128 stands for zero in the data rows.
Here are some rows, each followed by its group. Groups can overlap.
[135 127 149  63 122 126 105 140 171 116 156  91  84 159 101 128 189 199 125  83 131 119 116 144 137 123 108  86 128  85 120 137 131 179 155 175 127 150 198  95 155 112 164 157  96  79 158 140] 0
[147 169  95  86 152 156 121 175 118 115  80 187 161 121 103 150 135 133 150 167 140  92 135 128  76 145 122 131 149 150 123 107 138 155  61  85 170 128 127 146 147 166  90 178 132 168 166 107] 1
[139 158  82 164 133 163 150 148  76  98  84 177 170  94 145 145 101  77 129 196 146 120 138  80 113 128 130 166 141 161 138 120 128  81 104 101 139 104  90 145 132 162  71  99 163 169 135 136] 2
[162 121 120 108 166 129 185 142 148  89 171 149 105 118 142  99 132 107 106 148 182 135  97 151 166 134 128 184 165 102 113 103 166 145 141 116 117 117 138 163 160 121 120 172 168  85 130 104] 0
[208 161  96  96 108 137 159 146 185 119 151 151  99 138 144 161 241 172 108 128 193  78 129 172 153 146 161 130 115  64  53  76 210  86 124 139  81 107 224  80 208 151 120 149 154  90 164  97] 3
[130 135  86 173 123 126 189 133 132 118 160 156 126 120 143 142 149 104 104 135 150 108 119 142 142 118 139 141 133 121  95 106 164  65 123 122 103  88 144 145 135 140  99 122 165 143 124 100] 4
[ 87 108 139 168 116 144  93 137  85 151  79 118 176 117 118 132  73 104 138 145  86 160 122 100 111  99 124 111 139 176 174 161  77 128 118 115 146 128  72 175  83 136 130  77 107 181  93 162] 2
[193 139  74 105 196 160 191 138 213  96 209 165 119 128  92  98 164 129 138 144 206  87  93 158 140 115 124 152 180  70  53  81 204 125 135  92 105 138 173 176 214  89 103 201 204 119 132  63] 0
[110 106  89 169 131 120 158 141 157 156 146 124 130  89 124 161 147 150 108 126 150 120 122 135 107  96 135 107 132 108 125 133 153  89 122 159 108  99 164 118 159 132 145 109 130 136 106  97] 4
[138 125 103 144 130 133 151 116 165 135 155 113 125 144 134 153 153 150 125 102 141 113 111 124 142 115 132 121 109 101 101 103 152 101 136 144 105 122 151 135 135 101 111 136 141 136 130 103] 4
[141 128 103  69 165 164 119 142 172 129 153 143 120 130  76  99 150 170 151 146 157  82  86 144 138 115 124  92 138  98 103 126 158 148  96 104 148 165 161 140 190 103 120 191 134 102 150  98] 0
[162 174  63 114 171 183 143 201 106 116  74 198 191  94 112 118 118 108 159 194 168  54  97 102  64 130 172 109 157 145 132 118 148  97  67  46 146 131 120 131 166 147  70 159 172 176 140 123] 1
[178 185 119 146 112 122 145  98 121 121 141 133 134 176 133 190 163 109  90 122 149 114 171 157 132 149 153 159  82  98  54  86 140 114 120 128  90  58 165 115 113 136 112  99 148 163 202 110] 5
[140 135 134 113 163 103 171 106 103  84 150 159 110 129 164  49 126  84 110 147 168 133 101 128 158 147 148 158 190 130 134  85 150 153 156 104 112 127 110 138 129 113 135 155 144  87 129 108] 0
[123 107 118 159 110  81 147 120 153 141 157 102 100 105 147 135 148 148 108 117 142 121 115 136 158 107 121 110 117 101 113 133 139  96 130 145 120 113 150 124 156 136 121 127 122 131 117 129] 4
[159 164 105 173 155 170 133 130 111 117 148 118 162 196  87 171 104  88 111 132 132 155 160 135 104 134 139 150 121 137  74 137 111 136 123 134  93  71 146 165  88  93 112  99 139 168 181 116] 5
[127 118 163  97 174 147 140 124 164 116 174 135  92 136 115  75 128 121 134 110 144 164 122 130 132 145 108 132 180 123  92 132 133 208 126  99 133 136 158 157 129 100 135 184 143  94 151  99] 0
[147 147 132 158 182 124 205 119 126  92 160 152 117 131 158  56 108  73 100 154 172 163 102 123 176 117 124 214 203 125 122 104 147 113 125 129  98 102 111 153 123  80 124 157 159 112 113  77] 0
[122 105  97 144 140 121 145 137 139 164 153 124 134 113 135 138 122 131 116 126 134 125 141 118 125 109 145 121 127 126 133 121 139 106 115 137 120 107 122 138 136 111 119 126 152 141 115 117] 4
[112 140 172  82  84 161  46 153  65 141  35 118 156 151 117 155  89 108 156 136  65 140 158  91  90 169 125  95 106 193 174 168  56 154 104  92 198 174 110  78  65 177 102  95  86 169 161 191] 1
[106  88 147 127  81  76 103 115 145 169 104  96 111 120 157 135 149 165 122 112  93 127 138 145 166 115 132 106  79 116 142 132 128 106 150 168 119 147 135  68 129 148 156 101  86 121  80 170] 4
[175 151 125  40 121 110 170 150 158  85 153 156  63 113 167  83 203 159 118 128 184  99 140 152 174 169 147 153 154  45  84  80 209 126 138 128 127 142 202  96 194 155 137 190 151  44 144 125] 3
[132 150 121 170 127 142 146 133  76 141 101 142 153 121 135 138 106  93 109 140 131 140 140 107 108 114 129 146 127 175 121 114 115 106 109 129 136  81 100 149 109 141 106 111 152 150 129 117] 2
[111  93  81 143 158 143 141 137 153 147 149 152 142  86 120 125 135 168 139 140 147 103  80 117 127 107 126 124 155 103 139 131 150 116  93 118 126 145 143 153 176 105 111 141 143 129 107  99] 6
[113 117 174 114  64  99  60 100 114 168 129  74  98 177  93 164 145 181 118  78  64 164 164 121 141 145 138 105  56 105 123 143  87 150 164 154 133 140 156  69  84 154 160  97  76 117 159 178] 3
[122 118 106 167 143 160 152 129 146 154 156 131 144 121 118 135 121 109  98 140 141 143  88 124 117 119 117 126 139 115 112 107 128 103 135 131 109 102 129 161 133 105 138 140 141 151 111  96] 4
[140 191  74 143 178 193 184 144  69  97 115 186 181 115 146  96  84  59 148 199 167  98 108 112 127 156 140 171 162 171 102 113 150 128  97  43 145  97 100 182 135 108  72 143 198 144 147  92] 2
[118 122 119 142 129 126 137 137 103 145 112 125 159  98 142 159 107 102 142 144 116 131 123 113 115 104 127 113 125 156 168 157 117  93 117 110 138 107 103 135 111 134 128  87 115 157  96 134] 2
[153 152 144 100 153 115 153 113 127  86 146 150 104 139 150  73 128 111 116 133 160 124 134 129 162 173 134 182 188 133 103  92 151 169 142  99 136 106 128 144 128 115 145 164 147  96 153 109] 0
[120 123 132 159 173 136 176 123 114  94 168 130 131 103 139  81  91  98 128 139 146 157 104 111 134 107 111 161 183 137 144 144 137 150 146 137 125 106  91 174 123  71 140 135 165 130  86  83] 0
[113 106 101 123 161 169 114 169 128 157 101 159 176 105  86 123  97 125 154 170 112 115  66 115 116 106 110  96 133 157 158 157 114 127  87 106 155 139  94 155 141 125  91 116 118 169 100 121] 1
[184 136  94  92 161 154 175 141 153  92 196 176 119 104 122 104 178 120 107 139 193  73  88 155 156 145 143 134 147  80 103  78 203 114 127 102 117 112 169 129 211 119 122 177 165  78 143 106] 0
[117 111 137 112 144 144 138 137 114 128 159 128 118 127 123 102 125 150 137  97 128 127 123 135 143 131 135 115 134 114 137 117 141 151 148 136 108 150 126 131 123 101 133 131 115  98 119 118] 6
[122  98 105 131 185 159 166 139 143 116 187 128 127 119 111  75 104 106 144 129 161 122  60 125 131 113 136 143 178 131 145 135 159 162 145 141 122 142 122 190 150  81 142 155 143 121 101  92] 0
[129  98 139  73 150 149  94 106 200 148 164 110 108 161  87  99 148 185 128  75 132 121  93 135 134 139 113  93 140  90 111 137 142 190 154 153 150 151 169 123 148  96 149 180 121  83 139 115] 0
[128 115 141 156 103 107 143 126 154 106 153 103 103 153 146 125 129 137 115 101 125 150 151 152 146 109 145 139 125  98 123 106 132 121 137 150 101 109 131 145 101 107 145 136 144 126 116  99] 4
[106 112 161 140 143 147  88 113 124 129 147  88 135 202  71 149 112 130 113 101 100 178 140 144 143 124 134 121  94 136 120 130  91 176 140 147 114 139 115 162  89 117 141 119 127 147 138 149] 4
[124 152 128 174 159 164 117 110  98 148 104 132 175 153  87 136  64 101 156 151 104 157 133 125  93 126 134 122 147 169 162 134  96 152 123 115 132 112  85 178 108 129 117 130 104 184 136 109] 2
[119 134 133 134 158 134 165 125  95 102 135 144 136 114 144  68  95  75 129 152 140 151 111 123 134 105 129 169 186 173 140 126 129 129 150 102 154 119  70 175 113 109 132 131 150 133 101 124] 0
[107 100 176 106 106 123  94  99 141 130 158  88  98 176 113  86 144 145 120  79  97 144 162 134 148 120 111 137 119 111 135 144 106 196 162 146 137 159 131 120 113 126 168 133  86  70 137 134] 0
[ 69  77 161 156 123 104  86 131 141 149 137  82 115 143 110 129 104 132 130  88  63 167 124 121 137  98 103  97 100 146 174 180  91 141 158 176 134 152 103 127 104 119 190 105  89 123  95 134] 4
[102 138 187 146  85  65  87 101 142 157 132  61 106 188  95 151 128 141  92  72  77 158 161 151 150 106 104 120  95 139 111 162  89 150 156 176 122 100 158 102  84 126 174 110  91 116 144 152] 3
[140 160 147 123  99 131  99 116 124 108 134 118 122 213  91 185 148 119 103 104 118 143 173 128 124 135 157 123  85 123 100 116  98 153 128 130 117 102 163 132  86 141 104 116 108 141 198 131] 5
[130 149 113 124 159 138 132 167  86 112  75 167 169  90 130 133 101  93 167 183 151 102 119 108  98 135 144 136 138 174 136 126 117 137 123  73 158 131  99 156 136 136  82 119 149 156 124 128] 2
[154 174 129 163 107 142 153 131 103  95 137 143 133 168 134 150 123 108 105  97 141 147 167 139 147 136 146 155 105 146 102  87 116 123 125 132  92  78 115 121 101 127 109 101 137 137 177 135] 5
[105 151 145 116 116 116 104 136  47 124  67 128 154 157 118 148  93 113 170 130 105 155 172  93 120 145 154 122 103 185 151 143  69 156 116 118 146 125  84 141  77 148 127  90 105 160 128 152] 2
[125  98 161  61 147 136  99  89 170 126 150 119  98 152 111 109 159 163 120  98 124 125 124 145 132 161 142 104 144 108 142 155 115 194 131 136 152 180 155 112 141 114 146 157  84  77 140 150] 0
[107  93 155 148  93 114 106 118 140 166 125 108 123 137 128 148 104 142 139 116 102 169 137 153 145 121 135 110  81 140 167 175 107 122 140 174 119 114 123 126  95 139 146  91 107 119 100 148] 4
[123 152 110 130 114 113 141 138 154 113 120 146 114  80 154 136 141 139 115 149 147 104 107 116 136 144 139 130 154 125 130 104 148 103 130 142 117 121 119 122 164 147 111 129 132 118 107 128] 4
[144 144 125 149 140 150 130 141 117 102  99 163 157 118 124 138  97  99 129 148 135 136 113 126 105 130 131 157 125 159 128 126 113 113 113 112 153 125  87 153 114 119 105 127 126 152 127 121] 2
[181 151 136  62 111 132 134 112 170 115 163 129  91 169 138 145 210 162  94 102 166 104 146 162 124 169 128 135  98  69  36  80 170 131 125 143  98 130 205  99 169 128 110 164 132  78 196 123] 3
[122 128  99 141 131 116 151 136 136 150 125 142 148 110 137 108 122 120 140 157 142  94 111 138 123 116 134 103 136 131 134 126 140 110 132  98 126 121 130 122 142 135 124 143 155 129  99 130] 6
[119 147 126 166 138 154 150 138 119 123 106 161 165  94 128 125 106 101 150 168 147 122 119 127 107 135 116 162 150 161 106 128 129 107 105 123 121 121 101 156 119 132 110 122 160 152 123 108] 2
[145 146 113 123 153 150 155 142  78  96 107 150 154 124 151  89 108  80 147 194 147 128 128 100 109 118 120 182 139 163 138  95 115 116 110  84 138 108  95 165 130 134  91 111 143 158 135 106] 2
[145 137 161  79 102 108 121 116 160 119 145 118  78 148 161 148 182 175  93  93 148  84 153 161 152 164 120 149  85  65  81  93 164 136 153 162 115 110 195  59 138 126 143 138 108  70 177 136] 3
[169 149  74 174 187 176 190 108 131 118 188 144 153 171 102 142 129  91 101 147 181 124  97 152 131  95 129 175 166 120  74  82 147 131 130 127  94  70 142 182 144  71 106 146 179 157 159  60] 4
[129  75 167 139 121  86 128  87 159 149 185  80  93 140 117  95 126 147 105  88 115 162 107 142 162  95 127 128 136 110 157 163 120 156 181 173 126 159 125 118 112  87 184 126 108 104  89 141] 6
[ 96 116 153 186 119 111  89 102  84 137  82 101 139 134 114 130  85 106 160 118  84 178 179 118 146 121 128 136 111 177 164 168  85 121 123 148 141 129  96 134  66 136 149  87  76 149  91 152] 2
[141 133 101 184 139 146 164 147 127 135 116 163 156 108 129 122 102  87 139 166 150 109 126 120 130 111 118 143 147 151 135 124 138 111 134  95 106 102  96 157 126 117  89 120 165 147 117 121] 2
[135 142 175  75  72  81 128 113 150  84 147 107  68 145 152 145 199 180  96  87 133 101 165 141 149 192 137 125  83  75  90  98 148 136 141 147 127 132 181  57 137 168 165 139  95  65 176 163] 3
[ 93 122 159 156 117 122  93 105 100 120  94 111 154 145 126 147  81 114 143 139  85 191 141 106 127 129 118 148 115 161 136 160  84 140 126 149 121 122  82 127  88 133 125 100 111 172 131 140] 2
[147 156  95 153 180 152 169 132 125 108 122 173 170 129 117 107  87  75 170 169 154 125 120 125 117 124 139 153 192 167 122 111 134 122 109  76 141 120  99 190 143 109  82 125 173 150 111  98] 2
[ 79  69 157  96 115  74  85 105 174 189 123  91  91 114 115 124 129 192 130  88  94  95 117 140 120 102 120  88 109 120 179 143 122 157 153 159 157 165 152 102 149 122 171 117  99  85  72 151] 6
[105  82 133 103 122 122  90 112 142 189 114 101 133 113  88 156 127 171 139 114 112 102 113 138  98 103 110  74 122 119 132 169 120 154 122 143 161 178 147 127 139 137 150 137 100 130 118 154] 6
[ 89  91 160 141  93 117 104  91 106 118 164  81 110 155 122 143 128 113  92 101 103 168 141 148 134 122 118 136 100 112 134 139  84 150 146 148 115 112 125 129  89 132 147 106 108 130 140 150] 4
[156 132 130 139 148 144 120 142  77  95  94 128 169 162 121 130 110  85 145 146 122 132 109 108 106 124 140 133 126 158 108 115 106 114  90  99 141 140  94 156  96 119  97 111 128 154 137 134] 2
[107  76 122 120 128  75 134 100 173 154 126 125 103  57 165 115 153 186 115 131 136  90 111 115 141 109 113 123 140  95 164 162 157  82 151 155 121 172 124 130 188 111 162 132 124  97  68 125] 6
[139 128 156  88  97  98 106 133 161 129 132 118  79 137 115 135 197 161 117  82 145 118 146 152 118 149 140 116 107  86  82 107 152 126 114 172 118 135 184  67 149 138 164 154 122  91 163 139] 3
[147 165  58 114 104 128 154 168 124 137  99 159 140  68 173 161 159 130 129 165 157  80 121 134 115 161 148 121 132 107 119  83 166  48  78  83 118 112 151  86 189 183 107 130 168 159 120 118] 1
[150 166 101 203 142 127 204 122  72 106 147 152 154 126 123 109 100  63 110 157 167 153 166 130 123 140 139 185 149 140  88  84 125  89 117  98  76  88 104 161  97 106  76 115 164 163 149  87] 5
[165 162 151  97  93 110 136 135 136  79 143 132  79 162 163 135 174 139  85 101 152 134 181 167 157 195 134 163 126  92  93  72 163 138 140 130 123 127 185  82 139 140 156 136 118  68 196 154] 3
[ 89  75 176 122 123  85  98 104 158 157 162  81  93 151 116 126 137 172 106  83  94 148 117 146 129 121 102 123 126 108 139 147 115 159 163 180 133 124 150 141 113 107 169 131  99  92 101 107] 4
[152 116 175  71  68  93  88 104 163 123 145  95  79 169 123 151 197 174 101  97 114 124 187 143 149 149 132 117  69  77 107 123 138 148 151 163 137 138 181  58 114 148 168 144  87  78 170 157] 3
[152 146 102  95 139 139 166 116 139 102 166 164  91 134 151 102 180 150 127 126 185  96 112 152 154 153 123 143 133  82  91  87 202 120 126 117 116 129 188 111 183 129 110 167 154 108 153  93] 3
[141 164  94 162 114 152 156 131  90 114 105 140 158 122 140 162 103  85 132 164 132 150 147 121 106 139 141 151 126 158 106 115 118  84 114  88 100  88 116 131 102 155  98  96 139 174 139 117] 2
[141 141  97 188 116 103 159 126 157 123 135 131 124  98 147 155 128 132 123 129 144 114 137 118 144 101 139 121 111 108 125  96 146  72 144 153 120 107 131 140 144 126 117 108 159 126 125 113] 4
[ 73 113 154 140 100 114  87 120  92 141  88 112 151 127 138 137  70  94 152 137  71 149 128  92 111 123 103 110 118 186 164 173  61 143 139 117 143 148  56 159  67 120 138  95  84 173 100 142] 2
[119 121 138 132 130 126 140 120 112 135 140 128 124 114 138 110 108 113 128 125 127 135 112 126 124 130 133 144 156 144 133 151 120 149 122 132 130 165 106 124 107 122 132 151 139 125 102 112] 6
[147 156 131 118 174 163 172 121  97  89 146 155 144 138 131  70 103 106 118 136 153 141 107 111 129 132 141 163 161 153 121 123 132 162 126 106 116 114 113 158 115 102  93 151 147 107 151 127] 0
[139 131 118 132 134  98 172 122 140 108 139 142  97  88 176  89 135  98 128 154 152 117 130 163 164 138 138 160 150 108 116 119 156 109 147 124 110 111 140 134 136 135 137 119 151  88 112 136] 3
[ 91 109 131 188 140  97 152 126  85 128 114 131 153  91 141 115  82 103 148 154 110 152 118 128 125  88 131 138 159 163 194 156 112  76 122 130 132 136  79 158 104 154 134  95 120 143  83 129] 2
[148 131 117  79 167 150 168 123 124 101 142 162 111 137 124  83 127 130 115 143 169 121 106 137 118 144 140 163 184 120 111  99 152 152 140  90 121 133 136 156 150 109 128 181 162  90 144 101] 0
Which 3 groups are nearest to each row below, nearest first, going by the distance to the centre of the group?
[ 87 100 200  92  84 101  67  78 124 137 138  83 101 148 132 117  84 132 133  81  61 172 152 118 140 154 120 108 114 148 180 170  66 187 173 149 133 178  94 119  74 140 192 105  62 101 115 186]: 6 4 2
[124 166  86 143 183 178 178 147  89 121 113 165 165 106 103 104  79  88 144 174 152 153 120  88  89 132 132 159 173 159 139 110 138 125 119  84 114 112  90 181 119 126  79 129 153 169 123 101]: 2 1 0
Which 2 groups are nearest to each row below, nearest first, going by the distance to the centre of the group?
[120 159 153  85 147 161 102 126 112 120 127 128 134 173 109 100 127 134 141  97 117 128 122 100 113 154 129 141 147 148 136 108 123 182 128  93 164 137 124 139 108  85 126 160 126 100 146 137]: 0 6
[104 126 150 158 122 123 132 129  96 129  97 127 159 122 140 100  84  92 154 137  93 154 136 115 134 136 114 131 160 185 168 148 101 135 119 128 159 115  70 137  87 121 119 113 102 143 109 158]: 2 4
[133 162 122 136 123 163 120 137  89 152  90 139 160 154  91 160  98  91 141 145  97 124 148 117 105 123 147 136  89 179 121 141  79 118 102 107 144 103 107 153  88 140 103 106 110 176 158 132]: 2 1
[154 165 155  95  79 109 121 116 116  95 125 134  77 152 178 124 170 138 111 102 143 125 165 171 154 177 142 159 115  98 100  88 140 134 150 153 141 123 163  77 117 180 136 151 132  67 180 170]: 3 4
[116  92 131 125 147 128 140 114 169 133 148 119 125  98 118 101 130 133 146 136 136 113  99 124 140 119 116 122 151 125 138 140 151 117 133 135 119 148 130 135 157 110 147 149 152 106  93 107]: 6 0
[170 115  62 108 180 143 178 168 194 110 163 175 136  96 135 116 164 157 147 157 193  54  89 145 125 113 139 114 166  85 103 100 208  94 126 117 107 142 173 156 218 121  77 192 190  93 108  79]: 0 6
[ 88 122 167 109  96 120  86 116 115 152  87 115 130 104 131 151 118 132 163 128  84 127 129  95 114 136 119  98 104 163 178 135  80 123 119 121 183 155 103 107 106 158 149 107 112 138 101 185]: 6 2
[127 100 151  53 135 160  77 125 183 163 150  99  98 192  69 145 154 204 140  83 113 120 100 165 106 127 100  75 130 101 110 150 114 195 145 159 139 188 168 130 139 103 133 169 103 125 150 132]: 6 3
[173 170  80 152 170 169 176 136  90  76 125 183 181 100 139 114  88  81 150 196 182  91 104 115 114 138 142 179 163 149 130  78 153 103  91  45 136  76  84 166 153 116  60 142 187 157 133 103]: 2 1
[ 97 124 206 112  35  79  21 102 120 171 109  40  86 194 105 202 139 195 131  54  41 158 180 109 138 142 121  89  38 110 131 178  60 173 160 204 141 103 158  32  57 177 199  80  37 107 146 205]: 3 4
[121 113 122 130 163 139 108 151 101 136 141 120 140 129 120  94  99 120 128 119 128 137 109 101 138 109 133 132 138 138 140 109 126 159 127 128 151 138 124 148 134 117 133 137 148 143 105 132]: 6 4
[105 111 110 173 131  88 166 125 124 136 148 125 124  78 188 115 120 118 123 147 140 113 112 151 158 117 135 120 143 133 160 141 152  81 152 137 110 137 115 132 143 119 139 129 132 123  85 114]: 4 6
Which 3 groups are nearest to each row below, nearest first, going by the distance to the group's nearest row?
[160 142 118 105 168 159 165 112 135  93 186 137 122 119 117  79 120 103 127 128 158 135  98 138 136 109 128 162 171 110 121 109 136 172 132 134 136 114 132 157 148  97 124 171 167 123 138 110]: 0 6 4
[187 129  91  95 201 202 147 156 139  81 194 153 135 165  84  97 137 124 115 139 185 123 110 137 120 133 112 155 162  99  69 101 178 167 111  89 106 104 132 167 169  80  97 177 171 144 159  68]: 0 4 3
[169 164 113 123 126 142 148 126 126 106 143 150 116 132 121 144 146 130 103 140 161 119 137 156 123 141 138 137 114 108  75  86 167  95 124 114  96  90 178 103 153 168  95 157 150 127 173  96]: 3 4 5
[106 116 131 158 144 147 114 101 130 137 141  84 148 174  97 150  91 109 121 112 113 172 124 138 125  98 108 107 126 150 114 145  78 139 145 128 121 129 116 150  91  89 122 109 107 162 131 117]: 4 2 6
[144 122  85 148 155 154 147 130 159 126 134 145 141  84 153  94 124 122 137 157 155  98  94  98 103 110 123 132 149 135 127 131 144 125 113 108 127 145 135 141 155 110 137 163 156 135 104 108]: 6 4 2
[150 175 182  43  77 107  83 100 115 117 118  88  59 212 130 132 195 169 119  55 117 163 189 158 154 185 121 146  47  94  70 125 124 165 151 164 146 110 192  50 108 175 168 140  89  74 215 179]: 3 0 5
[ 99  73 137 134 136  86 139 120 146 144 123 117 110  68 168  86 122 141 139 119 118 101 117 111 160 104 118  83 155 120 171 156 142 132 148 145 146 153  95 105 158 130 176 127 118  88  51 146]: 6 4 3
[143 173  81 108 154 141 154 161 100 119  88 196 148  87 144 124 143 108 139 174 150  75 111 112  98 150 136 147 144 135 108 115 160  98  83  73 155 126 116 146 157 157  85 148 160 150 133 110]: 1 2 6
[137 124 112 170 122 130 146 143 135 142 138 116 127 126 132 149 146 131 112 143 146 153 128 131 101 109 157 126 129 103 106 118 151  95 132 142  83 103 140 129 132 126 106 107 129 146 127 119]: 4 6 2
Which 2 groups are nearest to each row below, nearest first, going by the average distance to the group's rows?
[158 125 133  66 105  84 142 136 145 121 134 134  64 120 173  88 188 132 114 117 159 124 127 125 148 172 128 156 114  75 113  86 181 115 130 122 122 144 161  92 172 159 152 164 129  68 149 147]: 3 0
[112 114 156  98 132 130 108 104 143 130 142 101  78 165 116  66 119 146 112  96 111 156 145 146 137 134 131 125 131 114 135 144 109 193 146 119 150 143 143 112 120 116 158 159  85  91 141 155]: 6 0
[134 137  77 159 175 158 160 139 138 115 136 144 157 119 122 141 128 120 131 121 154  73 123 147  98  79 139 142 145 107  91 113 134 126 129 111  93 116 118 144 159 123 115 162 163 145 112  86]: 4 6
[130 145 136 152  91  97 149 125 143 130 133 133  94 109 174 142 173 145 103 131 135 116 135 127 169 138 114 128 114 100 134 124 158 106 148 171 106 111 153  89 142 174 151 129 137 117 136 146]: 4 3
